Each path is a new rotation, seen through one point. The rows after it are directions, each followed by how far the rotation turns it, in degrees per step (0 if it stays put).
Each turn is a multiple of 5 degrees from 10 to 175, or 0.
Each row of a path follows its step; steps can be skipped.
path 1
step 3: [-1.11  0.59  1.27 -1.74  1.05 -0.66 -0.22  1.20 -0.92  0.15  0.03  1.96
 -2.01 -0.57 -1.60 -0.19  1.72  0.16 -0.22 -0.09 -1.22  0.00 -0.04 -1.08
 -1.16  1.92  2.00 -2.00  2.00 -0.43 -0.31  0.75 -0.63 -0.92  0.54  0.18
 -0.18  1.26 -1.16  0.24 -1.87  0.05  0.75  1.79 -0.40  1.20 -0.89  0.46
  0.18  0.56  0.42  0.72 -1.00 -0.53  0.22 -0.79  0.46 -0.75  3.31 -0.85
  0.26  1.03 -1.53 -1.00 -1.72  1.96]
step 4: [ 1.56  0.52  1.39 -0.83  0.57  0.09 -1.13 -2.22  1.03 -1.08  0.91  0.67
 -1.82  0.30 -0.37 -0.53 -2.48 -0.58 -1.45 -0.51 -1.53 -1.19  1.13 -1.18
 -0.14  0.98 -0.81  0.73  0.30 -0.49 -0.06 -1.41 -0.61 -0.55  2.41  0.53
  1.66  0.33  0.59  0.58  0.50  0.53 -0.44  0.88  0.32 -1.74  1.14  0.25
  0.50  0.09 -1.01  1.01 -0.61  2.34 -2.43 -0.32 -2.25 -2.22 -0.71 -0.54
  0.40  0.14 -0.88 -0.19  1.11  1.68]
step 5: [-1.88 -1.84 -0.78 -0.03  1.68  2.09 -0.19 -1.28 -0.20  1.20  0.40 -0.82
  1.59 -0.86 -0.83 -1.06 -0.28  0.72 -0.04 -1.06  0.08 -0.18  2.10 -0.68
 -1.37  0.73 -0.08 -0.87  1.37 -0.14  0.97  0.47 -2.27  0.98 -0.98 -0.26
  0.18  1.51  1.94  0.33 -1.08  0.38  0.61  0.19  0.04 -2.54  0.96 -1.91
 -0.94 -0.52 -1.48 -0.87 -0.08  2.47  0.08  0.72  0.05  1.13  0.07  0.72
  1.27  0.01  1.04  2.18 -0.19 -1.03]
step 7: [ 2.24 -1.53  2.40 -0.39 -0.59  1.38  1.06  2.06 -1.75 -0.89  0.46 -0.73
 -0.79  1.92 -0.98 -1.16  0.64 -0.30  0.30 -1.44  0.88  1.74 -0.57  0.14
  1.01  1.98  0.71 -0.70 -0.42 -0.50 -1.72 -0.06 -2.50 -0.37  0.82 -0.51
 -0.36 -1.28  1.69 -1.70  0.49  1.77 -0.81  1.38  0.07 -0.56  1.02  0.02
  1.12  0.03  2.39  0.74  0.19  0.65 -1.35  0.43  0.67 -0.27 -0.42 -0.44
 -0.84  0.53  0.06 -1.63  0.62  0.01]
step 8: [ 0.05 -1.12  0.45 -1.10  1.20 -1.83 -0.38 -0.24  0.60 -0.01  2.60 -0.64
  2.58 -0.86  0.83  0.47 -1.26 -0.14  0.44  0.09  0.47  0.32  1.31 -0.87
 -0.20 -0.87  0.77 -0.32 -0.50  1.13 -1.34 -2.65 -0.95  0.41 -0.04 -1.42
 -0.66 -0.43  0.93  0.84 -0.67  1.76  2.32  0.51  1.46  0.44 -1.81 -0.88
 -0.80  0.33 -0.15  2.51  0.58  1.10 -2.03 -0.25  1.39 -1.07 -0.38  1.69
 -0.91 -0.80 -1.01 -0.83 -1.19 -1.33]
step 10: [ 1.81 -0.90  0.38  0.80 -0.51 -0.76 -0.61  0.09 -1.28 -1.91  2.44  0.59
 -0.92 -0.90 -0.78 -1.11  0.49 -0.68 -0.63  1.31  2.23 -0.03 -1.33  1.25
 -2.24 -1.10  0.46  0.23  0.85 -1.70 -0.28  1.65 -2.43 -0.21 -1.02  0.29
  0.20 -0.96 -1.10 -0.63 -0.54 -0.85 -2.05  0.78  1.03 -0.03  0.95  0.85
 -2.23  0.13 -0.01 -0.88 -0.54 -1.88  0.55  1.49 -0.36 -0.82  0.59  1.99
  0.10 -1.81  0.30 -0.16 -0.16 -0.54]
step 13: [-0.38 -1.98 -0.72 -1.06 -0.36 -2.41 -0.33 -0.81  1.50 -0.55  0.03  0.97
 -0.45  0.03  0.95 -1.97 -0.81 -1.07  0.41  0.26 -1.01  1.89  0.02 -0.09
 -0.84  1.36 -0.55  1.01  0.11 -0.46  0.99 -0.68 -0.85  0.35  1.03  0.86
  1.59  0.00  2.22  0.84 -0.75 -0.76  0.10  0.87  0.22 -0.55  0.84  0.72
 -2.41 -0.09  0.30 -1.16 -2.16  1.39  1.39  0.81 -0.64 -1.37 -0.05 -1.72
  0.69 -1.04  0.42  3.71  0.74  0.00]
step 14: [-2.73 -0.19  0.20 -0.54  0.65  1.18 -0.43  0.02 -2.14 -1.05  0.93 -2.36
 -1.02 -0.31 -0.74 -0.89  1.67 -0.55 -0.71 -0.54 -1.59  1.14 -1.20 -1.10
 -0.97 -0.93  1.23 -0.48 -0.06  0.49 -1.18  0.69  0.21  0.96 -3.24  2.22
  0.18  0.99  0.29 -0.82  0.26 -1.38 -1.22  1.53 -0.30 -1.58 -0.26 -0.57
  0.15 -0.01 -2.03  0.27 -2.26  0.59 -1.31  0.79  0.65 -0.32 -0.33 -0.94
 -0.92  0.88  0.48  1.24 -0.95  0.23]
step 15: [ 0.83  2.80 -0.09 -0.46 -0.98  1.70 -0.63  0.59  0.38  0.58  2.39  0.13
 -0.95  0.70  0.05 -0.07 -0.91  0.38 -0.33 -1.50  0.57 -1.07 -1.22 -1.46
  1.30  1.14  2.87  0.31 -1.60  0.35  0.22  0.10  0.30 -1.19 -1.60 -0.54
  0.51 -0.91  1.93 -1.27 -1.87 -0.15 -0.06  0.85  0.72  0.23  0.21  0.54
 -0.47  0.17  1.66 -1.20  0.52  1.89 -1.63  1.55  0.38  0.37 -0.77  0.06
  1.22  1.71 -2.46 -0.30  0.87  0.33]
step 16: [ 0.92 -1.74  0.48  1.43  0.69  0.10  0.84  0.08 -1.90  0.58 -0.70  0.65
 -0.06 -0.23  0.90 -0.21 -0.12 -0.19  1.35 -0.64  0.19  1.06  0.45 -0.17
  2.33  0.03  1.00 -0.48  0.00  2.18  1.00  0.98 -1.94  0.21  0.41 -0.93
  1.16  0.96  1.71  0.42 -1.26  2.56  1.66  1.94  0.68  0.74 -0.84  0.68
  0.05 -0.93  0.83  1.45  1.10  0.57 -1.32  0.90 -2.92  0.31 -1.06  0.24
 -1.99 -1.00 -0.19  2.04 -0.73 -0.40]
step 19: [ 1.05 -0.76 -0.07  0.31  1.91  0.13 -1.22 -1.73 -1.40  0.70  2.28  0.07
 -1.27 -1.85  0.07  0.37 -1.47  0.29 -1.05 -0.93  3.90 -0.99  0.06 -0.49
 -1.16  2.14  1.63  0.38  1.53 -0.74  0.39 -0.53  0.49 -0.97  0.10 -0.97
  0.68  1.13 -1.82  0.02 -0.25  1.64 -0.06  0.74  1.10 -1.33  0.89  1.98
 -0.66 -0.07 -1.25  1.09 -0.37 -0.16 -1.16 -1.04 -1.48 -0.99 -0.15 -0.50
 -1.00 -0.09  0.31 -1.55  0.09 -0.34]
Directions:
[ 0.20  0.34  0.19  0.14 -0.23  0.01 -0.21  0.26 -0.14  0.27 -0.03 -0.17
 -0.06 -0.12 -0.42 -0.33  0.06  0.08  0.24 -0.17 -0.08  0.15  0.19 -0.34
  0.41 -0.40 -0.27  0.50  0.03 -0.14  0.33 -0.11  0.41  0.05  0.23  0.21
  0.13 -0.25 -0.40 -0.53  0.45  0.63 -0.34 -0.15  0.26 -0.60  0.16  0.36
  0.47  0.63 -0.32  0.05 -0.41  0.27 -0.20  0.47  0.10  0.32  0.38  0.09
  0.03 -0.16  0.08 -0.06 -0.01  0.04] -> 140
[ 0.50 -0.03  0.21  0.23  0.22  0.18  0.14  0.18 -0.08  0.05  0.44 -0.23
  0.22  0.08 -0.64 -0.28 -0.09 -0.07  0.32 -0.40 -0.10 -0.03  0.02 -0.18
 -0.66  0.21 -0.21  0.08  0.00  0.20 -0.03 -0.22 -0.20 -0.23  0.20 -0.13
 -0.18 -0.16  0.30 -0.30 -0.62 -0.49  0.22 -0.24 -0.18  0.26 -0.18  0.04
 -0.31  0.66 -0.01 -0.73  0.16 -0.18  0.15  0.03  0.26  0.41  0.30  0.41
  0.55  0.00 -0.04  0.01  0.12 -0.25] -> 145
[-0.26  0.01  0.04  0.41  0.52 -0.39 -0.02  0.27 -0.29  0.14 -0.44  0.24
  0.21 -0.25  0.41  0.23  0.14  0.28  0.24 -0.06  0.50  0.27  0.11 -0.24
  0.10  0.13 -0.24 -0.07 -0.21  0.06 -0.45 -0.51 -0.17 -0.07 -0.28 -0.17
 -0.46  0.15 -0.04 -0.15 -0.02 -0.22 -0.34  0.16  0.01 -0.32 -0.27  0.15
 -0.21  0.12 -0.63 -0.22 -0.11  0.14 -0.15 -0.39 -0.31  0.08  0.27 -0.50
  0.18 -0.16 -0.49  0.17 -0.77 -0.29] -> 130
[-0.05  0.13  0.57  0.18 -0.50  0.31 -0.01  0.17  0.20 -0.01  0.34 -0.34
 -0.31 -0.11  0.33  0.59 -0.54  0.29 -0.52  0.08 -0.05  0.47 -0.08 -0.42
  0.18  0.26  0.45  0.09 -0.09  0.08 -0.18  0.30 -0.22  0.01  0.57 -0.08
 -0.29 -0.03  0.13  0.14 -0.48 -0.21 -0.08 -0.41  0.14 -0.48 -0.34  0.19
 -0.17 -0.04 -0.15  0.38 -0.08 -0.43 -0.36 -0.05  0.15  0.32  0.20 -0.25
  0.06  0.04  0.25 -0.37 -0.10  0.28] -> 95
[-0.35 -0.06  0.34 -0.35 -0.30  0.37  0.05 -0.08 -0.17  0.23  0.30  0.33
  0.40 -0.03 -0.04 -0.30  0.68  0.34  0.04 -0.11 -0.19  0.32  0.07 -0.38
  0.34 -0.27  0.54  0.16  0.19 -0.02  0.37 -0.23 -0.42 -0.17  0.26  0.19
  0.11 -0.37 -0.12  0.33  0.14 -0.37 -0.06 -0.02  0.22 -0.09  0.05 -0.24
  0.14  0.37 -0.15 -0.52  0.41  0.00 -0.19 -0.56 -0.15 -0.18 -0.79 -0.30
  0.03  0.08 -0.09  0.29  0.10  0.13] -> 40
[ 0.20 -0.41 -0.08 -0.16 -0.47  0.29  0.17  0.37  0.24  0.26 -0.09 -0.04
 -0.04 -0.01 -0.30 -0.11  0.04  0.27  0.31  0.49  0.44 -0.77 -0.41  0.13
 -0.27 -0.37  0.07 -0.48  0.19 -0.13 -0.46 -0.63 -0.13  0.28  0.48 -0.25
 -0.42  0.04  0.05  0.10  0.36  0.10  0.00  0.22 -0.24 -0.51 -0.04 -0.09
 -0.37  0.31 -0.20  0.46  0.35 -0.08  0.00  0.21  0.28 -0.08 -0.07 -0.24
  0.02 -0.15  0.02  0.20  0.30  0.11] -> 25
path 2
step 3: [ 0.26  1.84 -1.58  0.18 -1.27  0.43 -0.79  0.30 -0.58  1.29 -1.74  0.50
 -0.04  2.16 -1.18 -1.18 -1.14 -1.46  0.62  0.00 -0.52 -0.21 -1.69  1.28
 -1.83 -0.97 -0.55  1.60 -0.24  0.17  0.26 -0.19  2.68 -2.01  1.19  0.81
  1.27 -1.21  0.51  1.02 -1.24  1.47 -1.15  0.28 -0.44  0.94 -0.84  1.75
  0.52 -0.32 -0.77 -0.80  0.46  0.73 -0.21  0.18  2.27  0.95 -0.44 -0.02
 -0.86  0.04 -2.07 -0.46 -0.02  0.82]
step 4: [-0.46 -1.42 -1.84  1.08 -0.38  0.19 -2.82  0.32 -0.07 -0.86  0.15  0.74
  1.47  1.80  0.40 -1.77  1.06  0.12  1.09 -0.61 -0.86 -0.11 -0.49  0.92
  0.22  0.49 -0.68 -0.65 -0.42 -0.14 -0.92  1.34  0.83  0.74  0.51  0.62
  2.05  0.24 -0.37 -1.34  0.38  1.82 -0.20 -0.47  1.56  0.82  1.86 -0.52
  0.13  0.13 -2.21 -1.80 -0.28  0.90  0.80 -0.28  1.94  2.06  0.15 -0.96
  1.95  0.61 -0.73  0.52  1.48  0.75]
step 6: [ 1.61  1.21 -1.51 -0.31  0.74  1.31 -1.70 -0.18 -2.63  1.64  0.70  0.35
  1.06 -0.67  1.07 -1.75 -0.48 -0.44 -1.40 -0.52 -0.97 -2.04 -1.15  1.83
 -0.80  0.56  1.23 -0.11 -0.48  0.48  2.15 -1.10  1.69  0.67  0.77 -0.06
  1.08  0.55  0.21  1.25  0.23  0.70  0.07  0.25 -1.64  0.51 -0.05  1.76
  0.91 -1.26  0.31 -1.36  1.35  0.81  1.55  0.92  1.14  0.22 -0.35 -1.87
 -0.31  0.09 -0.39 -0.16 -0.08 -0.61]
step 7: [ 1.45 -0.80 -1.36  0.31  0.80 -0.89 -2.02  1.12 -0.56 -0.32  0.03  2.49
 -2.03  1.52  1.79 -1.20 -0.64  0.01 -0.36  1.81 -0.99 -1.12  1.05  0.78
  0.37  1.15  0.45  0.36 -0.11 -1.36 -1.18  1.50  0.72 -1.62 -0.06 -1.28
  1.26 -0.96 -0.65  0.13  0.91  0.20  0.97 -0.50 -0.53  0.58  0.04 -0.26
  1.59  0.70 -0.66 -1.76  1.87  0.08  2.22 -0.78  0.99  0.57  0.91 -0.68
  0.87 -1.68 -0.40  0.99  0.87  0.41]
step 8: [ 0.90  0.81 -0.30 -1.53  0.28 -0.71 -1.43  1.39 -0.35  0.65  0.63  2.73
  0.68 -0.41 -1.49 -1.05 -1.41 -0.23  0.34  1.03 -1.41  0.32  0.47 -0.21
 -0.45 -0.10  0.48  2.04  2.22  1.31 -1.34  0.58  0.66 -0.84  0.29 -1.25
  0.22 -1.02 -0.59  0.41  0.31  0.62 -1.53 -0.13 -0.07 -0.40  1.16  0.74
 -0.49  0.17  1.01 -2.42 -0.40 -2.37  0.70  0.93  1.83  0.98 -0.83  0.48
  1.71  1.68 -1.35 -1.40 -0.50  0.00]
step 10: [-0.82 -1.41 -1.78  1.23 -0.82  1.34 -1.08  1.11 -0.27 -0.56 -0.80  0.25
 -0.41  1.80 -0.63 -1.62 -1.48 -0.48 -1.35  1.07  0.26  0.81 -0.58  0.69
 -0.78 -1.39  0.47  1.48 -0.20  0.39 -0.84  1.01  1.25  0.78  0.46 -1.15
  2.93  0.69  1.65 -1.25  0.36 -0.24  0.77  1.54 -1.20  1.49 -0.74 -0.94
 -0.05 -0.07 -2.15 -1.69  0.79 -0.02  1.74  0.00  0.58  0.99  0.24 -0.07
  1.58 -0.80 -0.79 -0.91  1.57  0.38]
step 12: [-0.12 -0.09  0.18  0.39  0.94 -2.34 -2.25  0.23 -3.17  0.77  0.49  0.29
  1.15 -0.04 -0.01 -0.23 -0.09  1.11 -1.13  0.59 -0.40 -1.66 -0.57  0.47
 -0.93 -1.11  1.34 -0.14 -1.02 -0.01  0.92  0.29  0.57 -0.40 -0.31  1.30
  2.21 -1.36 -1.14  0.34  0.55  1.07  1.36 -0.28  0.88 -0.57  0.27  1.77
  1.64  0.54 -1.89 -2.24 -0.24  1.95 -0.18  1.08  1.68  0.37  0.14 -1.05
  0.31 -0.06 -1.23 -1.17 -0.61 -0.13]
step 13: [ 0.64  2.17 -1.15  0.52  0.87 -1.56 -1.82  1.19 -0.84 -0.33 -1.28  1.33
  0.72  2.08 -0.16 -1.08  0.49 -2.00  0.50  1.90 -0.81 -0.97  0.26  1.90
 -0.64  0.18 -1.03  1.65  0.46 -0.37  0.77  1.50  1.78 -0.23 -0.72  0.14
  0.43 -0.09  1.82 -0.96 -0.62 -0.24  0.21  0.90  0.10  0.55  0.79  0.20
  0.83 -1.90 -0.09 -1.17  2.05 -0.40  2.03  1.30  0.57  1.12  0.08 -0.54
  0.17 -1.73 -1.31 -0.79 -0.07  0.54]
step 15: [-0.65 -0.72  0.34  0.76 -1.31 -0.37 -1.65  0.29 -1.72  2.00 -1.22  1.42
  0.11  0.75  0.32 -1.10 -1.08  0.32  0.09 -0.69 -0.81 -2.23 -0.99 -0.58
  0.55  0.41  0.02 -0.98 -0.35 -0.14 -1.02  0.67  2.53  0.32  0.47 -1.19
  2.10 -0.11 -1.08 -0.62  1.62 -0.31 -0.08 -0.19  0.37  0.11 -1.01  1.43
 -0.86 -0.27  0.34 -2.77  0.54 -0.24  0.22 -0.44  3.56  1.09  0.08  1.01
  1.45  0.62  1.04 -0.31 -0.19  0.71]
step 17: [ 1.56 -0.83 -0.72  0.13  1.11  0.75 -0.33  0.61 -1.51 -0.93  1.42  2.27
 -1.71  0.55  0.48 -0.78 -1.64  0.90 -0.80  0.88 -2.00  0.48  0.04  2.50
 -0.38  0.10  0.42 -0.45 -0.18  0.70 -0.86 -1.24 -0.77  1.07  0.66 -0.24
  0.40  0.97 -1.14  0.51  1.99 -0.33  0.56  0.15 -0.15  0.04  0.63  1.32
  0.81  0.40 -1.15 -2.43  1.23  0.18  2.02  1.71 -0.18  0.54 -0.03 -1.58
  0.96  1.06 -1.42 -0.58  2.05  0.46]
step 19: [ 0.63 -0.23 -0.68 -0.96 -0.29 -0.59 -2.25  0.69 -1.12 -0.33 -1.42  2.06
  2.31 -0.41 -0.15 -1.77 -0.38 -0.86  1.82  1.06  0.22  1.43 -0.29  1.38
 -1.41  0.74  1.26  1.34  0.47  0.11  0.99  1.91  2.38  0.07  1.42  0.19
  0.97 -0.92 -1.30 -1.93 -0.51  2.07 -0.91  0.23 -0.66  0.34  1.52  0.16
  0.69  0.13 -1.25 -1.13 -0.34  0.02  0.79  0.32  0.86 -0.57  0.23 -0.79
 -0.18 -0.81 -2.05  0.27  0.20 -0.30]
Directions:
[ 0.38 -0.12  0.12 -0.42 -0.06 -0.48 -0.30  0.09  0.37 -0.13  0.29  0.00
 -0.33  0.31  0.32 -0.17  0.08 -0.12  0.39 -0.36  0.33  0.40 -0.16 -0.10
 -0.40  0.28  0.03  0.00 -0.43 -0.08  0.26 -0.53  0.04 -0.53  0.29 -0.44
  0.33 -0.22  0.16  0.00 -0.24 -0.13  0.44 -0.16 -0.01 -0.17 -0.02 -0.05
 -0.14  0.17  0.04  0.11 -0.43  0.00  0.04 -0.33  0.44  0.11 -0.38  0.28
  0.73  0.28  0.27  0.35  0.36  0.13] -> 100
[-0.32 -0.09  0.53  0.35 -0.24 -0.24  0.31  0.05 -0.12 -0.20 -0.28  0.18
 -0.07 -0.05 -0.32  0.01 -0.14  0.08  0.22  0.37  0.31  0.74 -0.19 -0.03
 -0.05 -0.51  0.24  0.31 -0.12 -0.11  0.36 -0.09 -0.20 -0.27  0.18 -0.15
  0.58 -0.23  0.30 -0.24 -0.17  0.50 -0.29  0.07  0.13  0.16  0.00 -0.48
  0.02  0.02 -0.35 -0.02 -0.31  0.75  0.05  0.64 -0.46 -0.03 -0.30 -0.05
 -0.26  0.15 -0.10 -0.22 -0.11  0.02] -> 40
[ 0.22  0.12  0.51  0.29 -0.09 -0.25  0.26  0.00  0.00  0.00 -0.59  0.27
 -0.50  0.15  0.09  0.25 -0.21 -0.12  0.88  0.12 -0.24 -0.14 -0.10  0.65
  0.14  0.36 -0.41 -0.28 -0.43 -0.36  0.08  0.06  0.28 -0.17  0.06 -0.07
 -0.55  0.30 -0.49 -0.51  0.14 -0.28 -0.22  0.02  0.07 -0.03 -0.10  0.17
 -0.03 -0.04  0.13 -0.13  0.45  0.20  0.09  0.13 -0.21 -0.02 -0.14  0.34
 -0.18 -0.28  0.25  0.22  0.15  0.37] -> 170
[-0.17  0.01  0.09 -0.06 -0.10  0.20  0.25  0.29 -0.38 -0.57 -0.17  0.37
 -0.31 -0.16  0.01 -0.55 -0.07 -0.05 -0.02 -0.18  0.01  0.17 -0.12 -0.67
 -0.33 -0.22 -0.43 -0.15 -0.63  0.00 -0.22  0.54  0.27 -0.24 -0.02  0.34
 -0.45  0.15 -0.15  0.10 -0.24  0.14  0.54 -0.23 -0.61 -0.30 -0.34  0.15
  0.52  0.15 -0.12 -0.17 -0.13 -0.12 -0.10  0.17 -0.14 -0.50  0.19  0.05
  0.26  0.22 -0.23 -0.37 -0.01 -0.11] -> 155
[ 0.26 -0.24 -0.03 -0.09  0.15  0.12  0.10 -0.02  0.04  0.74  0.17  0.14
 -0.45 -0.51  0.04 -0.24  0.01 -0.65  0.08  0.25  0.00 -0.58 -0.10 -0.29
 -0.06  0.08 -0.27 -0.08  0.12 -0.13 -0.24  0.16 -0.20 -0.05 -0.03 -0.34
  0.05 -0.11 -0.26 -0.44  0.09  0.36  0.05 -0.18  0.27  0.26  0.04 -0.07
 -0.36 -0.01 -0.26  0.54 -0.17  0.63 -0.21 -0.33  0.22 -0.31  0.02  0.21
  0.14  0.06 -0.98 -0.26 -0.07  0.13] -> 90
